Each path below is one point turned by a fixed rotation once a step. After each direction that follows a path, write how fast that rotation turns it, in degrees a step (0 if it stays still).
Each turn is a multiple of 5 degrees from 10 to 175, or 0.

[-2.30  1.53 -0.89  0.30 -0.89 -1.38  1.70 -1.91  0.23 -0.46  1.16  0.09
 -0.52 -0.21]
[-1.48  1.19  0.32  1.06  1.25  0.07  2.11 -0.02  2.46  0.17  1.54 -0.77
  0.83 -0.25]
[-3.00  0.99 -0.41  1.19  0.07 -0.86  1.40 -0.80  1.01 -1.25 -0.39  0.82
  0.84 -0.85]
[-1.34  1.41 -0.56 -0.07  0.28 -0.84  1.14 -1.54  1.72 -0.74  2.26 -0.53
 -1.12 -0.62]
[-2.51  0.61 -0.35  1.33 -0.12 -0.62  2.88 -0.47  0.83  0.27  0.78 -0.91
  1.13  0.13]
[-2.12  1.89  0.90  0.29  1.22 -0.86  1.11 -0.59  1.98 -0.69  0.41  1.13
  0.16 -0.66]
[-2.31  0.55 -1.55  0.82 -0.79 -1.00  1.11 -0.82  1.62 -1.56  1.18 -0.89
 -0.33 -0.54]
[-1.83  1.86  0.41  0.36  0.27 -0.39  2.47 -1.44  0.46  0.93  1.18 -0.09
  0.52  0.03]
[-2.50  0.74  0.04  1.17  0.76 -0.18  1.06  0.43  2.52 -1.09  0.24 -0.04
  0.87 -0.77]
[-2.21  1.87 -0.98  0.54 -0.30 -1.41  1.06 -1.67  0.38 -1.17  0.74  0.57
 -0.59 -0.61]
[-1.48  1.01  0.00  0.59  0.76 -0.15  2.21 -0.34  2.01  0.46  2.26 -1.21
  0.23  0.03]
[-2.81  0.98  0.07  1.47  0.24 -0.69  1.61 -0.64  1.13 -0.67 -0.61  0.65
  1.49 -0.70]
[-1.81  1.84 -0.56 -0.03  0.58 -0.69  0.69 -1.09  2.04 -1.40  1.63  0.28
 -0.77 -0.89]
[-2.22  0.77 -0.98  0.86 -0.34 -0.72  2.36 -0.90  0.73 -0.06  1.16 -1.22
  0.68 -0.08]
[-2.17  1.79  0.99  0.57  1.59 -0.37  1.66 -0.43  1.93 -0.09  0.80  0.95
  0.67 -0.66]
[-2.46  0.62 -1.30  0.87 -0.26 -1.05  0.59 -0.72  1.90 -1.87  0.90 -0.20
 -0.35 -0.96]
[-1.80  1.92 -0.03  0.27  0.03 -0.86  2.24 -1.76  0.62  0.37  1.86 -0.30
 -0.31 -0.03]
[-2.32  0.73  0.38  1.40  1.04  0.15  1.50  0.27  2.48 -0.43  0.76 -0.62
  1.18 -0.34]
[-2.55  1.85 -0.55  0.34 -0.15 -1.25  1.17 -1.54  0.96 -1.64  0.30  1.22
  0.19 -1.14]
Directions:
[-0.30 -0.31  1.76  0.37 -0.65 -0.68 -0.43  0.02 -0.16 -0.75  0.57 -0.65
  0.01  0.34] => 0
[ 0.51  0.02 -0.73 -0.38 -0.74 -0.18  0.64 -0.59 -0.55  0.40  1.10 -1.06
 -0.80  0.47] => 115

[-2.11  2.06 -1.43 -1.98 -1.74  1.74  0.69 -1.23  0.25  0.96  0.64 -0.41
  1.51 -0.01]
[-1.26  0.73 -1.55 -0.81 -0.98 -1.66  1.63 -0.33 -0.59  2.81 -0.93 -1.19
  1.35  1.60]
[-0.19  0.00 -2.90 -2.41 -0.14 -0.82  0.56 -0.89  1.29  2.40  1.18  0.75
 -1.19 -0.54]
[-0.84  1.85 -2.16 -1.49 -2.62  0.09  1.40 -0.46  1.94 -0.59  0.96 -1.02
 -0.64  0.08]
[ 1.14  0.05 -2.92 -0.13 -1.50 -1.84  2.52  0.85  0.64  1.28  0.49 -0.76
  1.29  0.52]
[ 1.86  0.20 -4.15 -0.97  0.20  0.55  0.19 -0.28  1.51  1.01  1.90  0.51
 -0.23 -0.19]
[ 0.50  2.14 -1.67 -0.31 -0.97  1.90  1.48 -0.57  2.20  0.04  1.41 -1.78
  1.57  0.92]
[ 1.01  0.44 -1.84  0.51 -0.26 -0.20  1.79  0.28 -0.28  2.70  0.37 -0.50
  3.62 -0.38]
[-0.03  1.24 -2.93 -0.87  1.11  2.13 -0.85 -1.18 -0.04  2.85  0.27 -0.26
  0.61 -0.22]
[-1.19  1.84 -0.40 -1.80 -0.36  1.26  1.91 -1.10  1.22  1.53  0.33 -2.83
  0.75  0.01]
[-0.75 -0.43 -2.02 -2.22 -1.24 -1.00  2.01  0.04 -1.20  2.16 -0.17 -0.43
  1.94 -1.54]
[-0.83  0.59 -3.88 -2.30 -0.66  0.28 -0.30 -1.16 -0.26  1.12 -0.28 -0.84
 -1.25  0.73]
[-0.05  0.57 -1.19 -2.78 -0.65 -0.62  3.15 -0.45  2.24  0.30  1.07 -1.40
 -0.14  1.66]
[ 0.45 -0.13 -3.09 -1.50 -2.10 -0.77  1.93  0.18  0.02  0.55  1.41  1.41
  2.12 -0.13]
[ 0.55  1.35 -4.20 -0.04 -0.81  0.52 -0.14 -0.66  0.57  1.06  0.46  0.13
  0.11  2.47]
[ 0.98  1.25 -0.94  0.08  0.38  0.06  2.37 -0.19  2.67  1.94  2.23 -0.38
  1.08  0.69]
[-0.22  1.54 -2.32 -0.18 -1.69  0.75  0.41 -0.10  0.37  2.06  1.15  0.70
  2.39 -2.07]
[ 0.01  1.90 -2.90  0.73 -0.25  0.39 -0.23 -0.38  0.36  2.40 -0.74 -2.41
  0.29  0.71]
[ 0.84  0.46 -0.98 -1.75  0.90  0.13  1.90 -0.54  1.59  2.62  0.68 -2.09
  0.50 -1.60]
Directions:
[ 0.47 -0.51 -1.04  0.48  0.73 -0.50 -0.70  0.03 -0.76  0.85 -0.71  0.03
 -0.51  0.88] => 115
[-0.51 -0.16 -0.02 -0.41 -0.52 -0.89 -0.16  0.18  0.22  0.38 -0.67 -0.98
 -1.16 -1.18] => 45
[-0.11 -0.30  0.36 -0.82  0.85  1.03 -0.03 -0.50 -1.05  0.10 -0.58 -1.00
  0.58 -0.44] => 35

[-0.17  0.08  1.83  0.83 -0.12 -1.72  1.44  0.34 -0.58 -3.66  1.09  1.91
  0.37  1.13]
[ 1.34  0.52 -2.26 -0.35  1.46 -0.87  1.58 -0.09  0.17 -3.42  1.96 -0.17
 -0.07 -0.39]
[ 0.50 -0.64 -2.64  1.60  1.46 -2.20 -0.33 -1.53  0.88 -1.15 -0.43 -0.72
  1.44 -1.73]
[-1.51 -2.19  0.38  1.94 -0.91 -2.05  0.77 -2.36  1.46 -0.91 -0.18  0.82
  0.58 -0.93]
[-0.74 -1.52  0.42 -2.21 -0.76 -0.75  2.56 -1.74  1.33 -1.89 -0.13  2.15
  0.05  0.28]
[ 1.69  0.00  0.18 -2.88  1.96 -2.39  1.09 -0.82 -0.73 -1.40 -0.61  1.19
  0.93 -0.25]
[ 1.23  0.20  0.81  0.78  1.75 -2.81  0.04 -1.34 -1.34  0.48  1.81  1.22
  0.62 -2.56]
[ 0.39 -0.69 -0.52  0.63 -0.51  0.93 -0.11 -1.77  1.23 -0.67  2.27  2.79
  0.92 -2.39]
[ 1.70 -0.92  0.61  0.02  0.10  1.04 -0.11 -1.87  1.76 -2.26 -1.69  2.11
  2.01  0.41]
[ 1.99 -0.13  1.98  0.41  0.18 -1.77 -0.04 -2.28 -1.17 -2.99  0.00 -0.02
  0.47  1.48]
[ 0.55  0.99 -1.35  0.26 -1.30 -1.98  0.28 -1.56 -2.18 -1.94  2.32  0.55
  0.19  0.21]
[-0.49 -0.34 -2.98  0.98  0.26 -1.37 -0.33  0.65  0.14 -2.29  0.05  2.64
  1.80 -1.24]
[-0.68 -1.63  0.84  2.39  2.05 -1.33  0.89 -0.01  2.11 -2.67 -0.65  1.05
  0.60 -0.38]
[ 0.06 -0.56  0.20  0.06  0.63 -0.64  2.58 -2.87  1.92 -2.30  1.19 -1.01
 -0.70  0.12]
[ 0.74 -0.21 -2.25 -2.04 -0.29 -2.59  1.17 -2.95  0.04 -0.35 -0.45 -0.23
  1.38 -0.45]
[-0.49 -1.64  0.47 -0.05 -0.09 -3.75 -0.06 -0.73 -1.07  0.04 -0.50  2.40
  1.24 -1.48]
[-0.42 -1.19  1.65 -0.32  0.90 -0.59  0.72 -0.45  0.58 -1.39  1.80  3.57
 -0.44 -1.75]
[ 2.31  0.85  0.05 -1.33  2.56  0.80  1.18 -1.62  1.38 -1.83  0.26  1.77
  1.11 -1.02]
[ 2.99  0.50  0.65  1.52  0.56 -1.22 -0.84 -2.99  0.05 -0.71 -0.13 -0.21
  2.32 -0.72]
Directions:
[-0.84  0.78 -0.43  0.70 -0.97 -0.19  0.04 -0.33 -0.23  0.86  0.02  0.30
  1.27 -0.60] => 90
[-0.45  0.04  0.14 -0.01 -0.80  0.64  0.75 -0.41  0.01 -0.19  1.78  0.03
 -0.84 -0.05] => 115
[ 0.27 -0.83  0.11  0.03 -1.13  0.25 -0.21 -1.41  0.53  0.16 -0.70 -0.75
  0.00  0.64] => 70
[ 1.16  0.24  1.04 -0.49 -0.02  0.82 -0.70 -0.46 -0.44  0.69  0.28  0.93
  0.31 -0.33] => 35
